In the rows, zero is written as 128.
Turns in one plane each, and the order they were made in; the first pair answered:
H:
[119 119 130 146 146 147  87 117 156 120 161  82 113  98 156 127 119 122
 130 142 141 144 131 146 119  63 117] -> [125 138 130 141 148 123  87 100 145 131 166  88 126 106 148 141 127 112
 161 141 138 145 123 145 117  67 113]
[151 136 104 117 130 161 145 127 134 128 135 144 155 117 105 120 133 143
 110 154 100 123 135 130 116 151 119] -> [151 140 106 118 131 160 146 121 131 134 140 143 156 117 102 121 137 139
 115 158 100 126 131 135 115 150 117]
[117 121 142 111 112 128 126 141 117 136 113 129 129 139 142 121 122 125
 136 114 150 121 123 128 137 126 125] -> [119 119 145 109 111 133 124 144 119 133 116 125 120 134 144 120 120 131
 126 115 151 120 126 129 138 129 125]
[132 118 127 105 131 155 164 130 139 120 131 133 132 123 140 110 117 129
 117 143 111 128 131 134 127 159 130] -> [134 119 123 103 128 152 164 120 139 120 138 131 132 124 133 118 118 124
 130 150 110 129 128 140 126 160 126]
Q:
[136 122 118 136 137 136 118  91 130 133 151 109 126 114 117 152 137 124
 146 154 112 143 129 147 128 136 118] -> [113 133 116 176 118 101 110 120 116 143 122 128 140 129 129 118 135 146
 120  97 126 139 136 125 129 109 129]
[131  90 151  85 160 158 111 130 165 104 127  83  89 135 151 158 129 100
 123 152 147 140 127 148 124 126 112] -> [139 164 113 124 130  76 135 105 113 171 134 145 177 154 117 145 164 116
 179 111 120 122 125 116 110 138 111]
[120 164  99 160 131 119 122 117 108 145 150 145 176 114 103 119 150 141
 144 113  99 120 134 120 116 123 132] -> [101 109 130 149 147 162 103 155 140  95 125 108 112 111 139 105 119 139
  87 114 124 135 142 132 126 102 136]
A:
[143 111 127  63 105 118  94  94 127 171 108 101  95  99 109 115 131  90
 146 106 191 153  88 150 144 124 147] -> [160 126 118  45 107 122 129 100 113 175 111 121 114  93 105 108 138  89
 142 118 181 144  93 145 135 157 149]
[129 140 140 136 119 138 175 113 146 154 149 127 141 143 112 119 140 137
 149 126 107  92 118 119 146 134 107] -> [128 153 139 136 141 138 172 120 139 142 148 116 140 149 114 124 145 130
 148 132 109  91 128 122 140 135 100]
[110 143 151 112 191 127  85 142 151  49 146 119 100 185 160 167 168  61
 111 154 114 137 169 110 147 106  95] -> [ 93  92 156 129 124 113  53 119 175  79 149 126  72 174 162 160 141  88
 126 124 139 146 138 121 180  61 115]
V:
[105 149 145 130 173 140 107 155 126  90 126  79  98 152 140 141 126  97
 132 154 123 134 120 135 103 126 117] -> [129 171 147  94 152 113 162 159  98 114 107 119 128 157 137 131 131  98
 141 141 124 125 111 121 100 167 121]
[113 104 115 147 106 131 120 115 137 129  98 101 133  96 151 107  97 133
 122 133 163 159 119 155 144  77 143] -> [134 102 123  97 104 144 161 126 133 124  90 113 135  92 157 107  94 126
 112 148 165 160 116 157 141 118 142]
[164 168  90 150 153 136  97 109  90 124 159 147 168 134 127 136 190  84
 160 167 103 159 129 117 137 150 104] -> [160 161  88 158 164 147  86 109 101 119 166 131 155 130 126 141 188  83
 153 176 103 160 133 125 140 141 103]
[ 99 125 109 132 126 108 108 140 119 104  93 164 151 118 149 114 110 159
  88  73 156 159 127 105 129  80 111] -> [100 103 120 113 150 147 108 145 135  80  99 142 123 108 156 123 104 152
  72 100 155 166 130 122 131  89 109]
F:
[134 135 170 119 123 102 138 107 127 157 116 110 126 110 127 157  86 126
 141 149 137 170 151 142 110 114  99] -> [123 124 173 122 117 108 141 131 129 151  94 115 119 108 135 137  73 139
 108 132 144 166 157 139 111 109 109]
[129 109  83 127 161 165 109 167 152  73  96 109 113  94 130 116 146 152
  52 133 138 105 163 131 115 140 145] -> [144 117  49 131 147 171 113 120 152 108 138 130 139  72  93 129 162 164
  95 158 108 100 162 144 115 150 147]
[118  81 138 144  73 101 102 111 134 189 135 134 134 144 113 150 137 138
 160 123 151 138 110 140 147 112 122] -> [117  90 159 132  92  93  95 122 128 174 123 116 121 161 127 156 136 119
 164 122 165 144 111 137 147 113 111]
Then:
(2 to 3 turns a pair)
[112 154 161 122 148  93 115 178 103  91  71 118 137 168 150 127 128 110
 120  93 154 127 132 102 113 136 102] -> [ 99 117 162 133 154 136  96 176 134  72  84  91 107 150 152 122 116 117
  96 108 154 134 143 120 118 117 108]  V then H
[ 99 174 151  83 163  74 152 141 133 137 125 150 142 133 126 109 115 126
 143 101 129 123 131  89 125 138  97] -> [114 168 134  69 153  93 170 125 138 151 146 161 152 113 109 117 120 137
 152 123 114 122 133  98 124 156  98]  F then Q then Q
[119 105 109 161  76 103 124  91 125 186 154 182 145 145 110 116 138 166
 155 123 147 126 125 118 138 108 137] -> [122  93 125 149 121 136  88  71 148 163 182 128 115 141 113 154 139 134
 174 174 144 137 127 141 140 100 121]  V then H
[126  81 160 101 132 161 145 144 147 113 102 110 104 127 157 128 107 116
  92 121 146 150 115 141 124 132 127] -> [107 101 146 153 127 126 126 154 137 121  97 120 121 140 152 106 108 132
  87  84 147 144 123 122 119 107 133]  Q then Q then V
[120 155 107 185 131  83 134 120 108 140 141 152 179 126 124  98 133 178
 135  84 110 109 132 115 110 113 141] -> [151 151 101 142 146 116 141  79 114 148 180 139 174 108 107 141 141 156
 176 147  89 114 124 142 112 145 126]  Q then Q
[ 89 101 137 147 109 143  68 124 136 108 184 106 111 153 188 129 150 124
 141 149 134 118 128 139 121  98  92] -> [123 111 155  76 117 157 120 142 125  93 164 120 110 153 197 133 151 109
 126 171 137 114 126 139 115 157  85]  V then A
[ 96 153 105 163 149 127 104 147 106 115  98 108 141 144 118 137 171 121
 120 144 143 132 167 109 117  76  88] -> [ 94 123  88 158  86 128 125 141 116 147  95 146 140 120 108 108 157 162
 107 120 140 128 154 109 133  76 118]  F then A then A
[119  91  83 211 160 113 127 150 119  58 146 143  78  82 107 133 147 195
 102 118  73 116 130 180 147  88 117] -> [150  69  91 141 136 139 187 154 120  60 132 170  75  69 111 131 138 194
  89 144  73 115 119 186 155 141 124]  A then V
[129 105  78 147  95 145 126 102 173 160 177 155 130 106  85 140 158 136
 146 160  85 146  91 144 136 101 174] -> [150 133  81 118 101 127 149  94 153 163 170 161 145 121  81 159 167 118
 174 167  87 140  86 136 132 128 165]  V then H
[121 125 113 150 149 157 106 117 144 115 161 121 123 108 111 126 123 127
 124 149 112 125 145 143 134 108 137] -> [119 122 123 144 150 158  98 120 148 115 157 113 118 115 119 135 121 124
 131 149 120 128 141 145 132 102 133]  H then Q then Q
[150 179 104 131  89  59 163 102  61 158 138 180 183 170 101 114 151 120
 169  94 102 141 111  46 133 148 124] -> [180 142 117  58 124 134 164  67  96 135 181 137 141 143  98 171 150  84
 189 188  89 154 110  86 140 180 112]  Q then Q
[ 81  42 135 128 123 202  92 117 203 124 190 155  62  72 127 143 123 159
  83 150 106 150 137 177 129  79 140] -> [113 118 139 116 148 126  84  49 164 163 223 149 108 109 101 219 157 105
 209 164 101 147 108 169 119  93 106]  F then H
[148 138 123 147 151 104  93  99 117 125 166 111 139 121 100 131 144 127
 134 151 117 105 150 145 115 130 111] -> [153 115 139 130 131 100  89  88 128 132 164 103 116 121 107 143 127 124
 153 147 135 113 129 149 127 124 114]  F then A then Q
[176 145 137  63 161 156 164 145 114 110 129 130 131 116 119 144 138  98
 123 181 126 126 145 144 113 179 108] -> [118  72 138 135 113 164  93 156 158 110 117 110  80 102 137 110 102 147
  82 129 152 136 139 149 144  86 136]  A then A then F
[152 115 150 100 118 128 113  92 146 128 132 122 100 144 112 182 103 124
 181 142 155 141 107 143 138 117 121] -> [157 116 122  96  91 154 177 133 131 137 111 176 126 121 110 118 107 164
 113 128 132 126 131 130 129 160 146]  F then F then A
[132 112 117  77  95 152 172  94 126 145 130 156 141  96 109 131 114 136
 125 159 113 142 105 130 139 162 116] -> [106 162 116 134 127 112 161 148  96 127  88 164 166 129 128  92 125 144
  86 106 119 132 132  96 115 147 112]  A then Q
[131 129 125 109 152 143 138 133 131 113 122  78 111 109 135 136 127 112
 107 186 135 132 158 172 117 160 139] -> [111 126 129 138 140 128 131 161 126 102  95  86 113 118 147 107 118 126
  75 141 153 130 163 156 120 142 150]  Q then Q
[131 126 121 127 101 103 105  92 136 151 144 133 121 144  90 141 128  98
 153  98 116 123 126 124 138  95 150] -> [133 122 114 122  87 105 126 107 128 153 134 150 133 139  92 120 127 115
 133  89 114 118 130 116 142 107 155]  V then A then Q
[125 128 127 132 165 151 139 147 130 115 142 117 126 124 127 123 141 139
 116 149  98 124 156 143 115 118 123] -> [127 117 130 130 156 154 136 152 134 115 134 122 119 123 132 113 136 145
 105 143 102 122 149 144 115 117 128]  H then F then F
[ 99 126 121 171 112  99 107 126 132 139 140 127 143 124 103 108 121 143
 134 105 133 128 127 116 141  99 141] -> [116 132 125 145 131 111 101 103 138 139 160 106 136 122  96 147 131 116
 167 146 128 134 122 131 143 112 126]  F then Q then Q
[164 161  83 141 194 146 125  92 121 124 179  98 147 111 110 167 162 107
 151 186  94 125 142 151 104 140 104] -> [120 132  86 207 106  83 119 144 114 150 116 150 153 125 139  86 127 171
  95  63 135 118 128 112 120  79 145]  Q then A then A
[109 149 140 175 150  84 114 148 124 131 104 127 132 165 145 112 137 129
 117  80 153 117 117  99 116 101 114] -> [120 140 132 159 192 135  90 113 150 118 155  85 109 142 133 151 150 106
 143 146 130 126 124 134 116 108 103]  Q then Q then V
[110  88 137 139  99 142  93 113 157 127 138 107  90 121 132 134 107 147
 126 121 145 140 106 146 147  95 132] -> [115  95 135 134 106 137  89  98 149 134 149 101  92 126 125 148 117 134
 146 134 144 143 106 148 147  97 126]  F then F
[128 126 123  80  90 122 117 106 126 163 149 155  96  73 133 135 125 160
  94 139 138 133  91 155 138 134 140] -> [117 122 124 103  95 121  93 102 134 162 154 142  89  71 130 139 123 164
  95 134 137 138  96 160 142 112 139]  V then V
[150 102 151 135 107 132 166 158 139 122  81 157 140 135 155 116 128 149
 141 141 120 135  73  99 124 206 156] -> [120 128 119 222 126 111 114 147 136 135 107 145 165 136 137 106 143 168
 145 118  99 130  96  90 115 157 155]  A then F then V
[ 99 149 134 178 139  63  64 151 113 118 131 137 114 157 143 127 135 103
 154  76 145 154 131 107 134  79 115] -> [123  74 149  98 120 140  78 122 159 107 153 115  58 120 146 154 107 100
 155 142 148 168 106 148 162 102 126]  A then Q
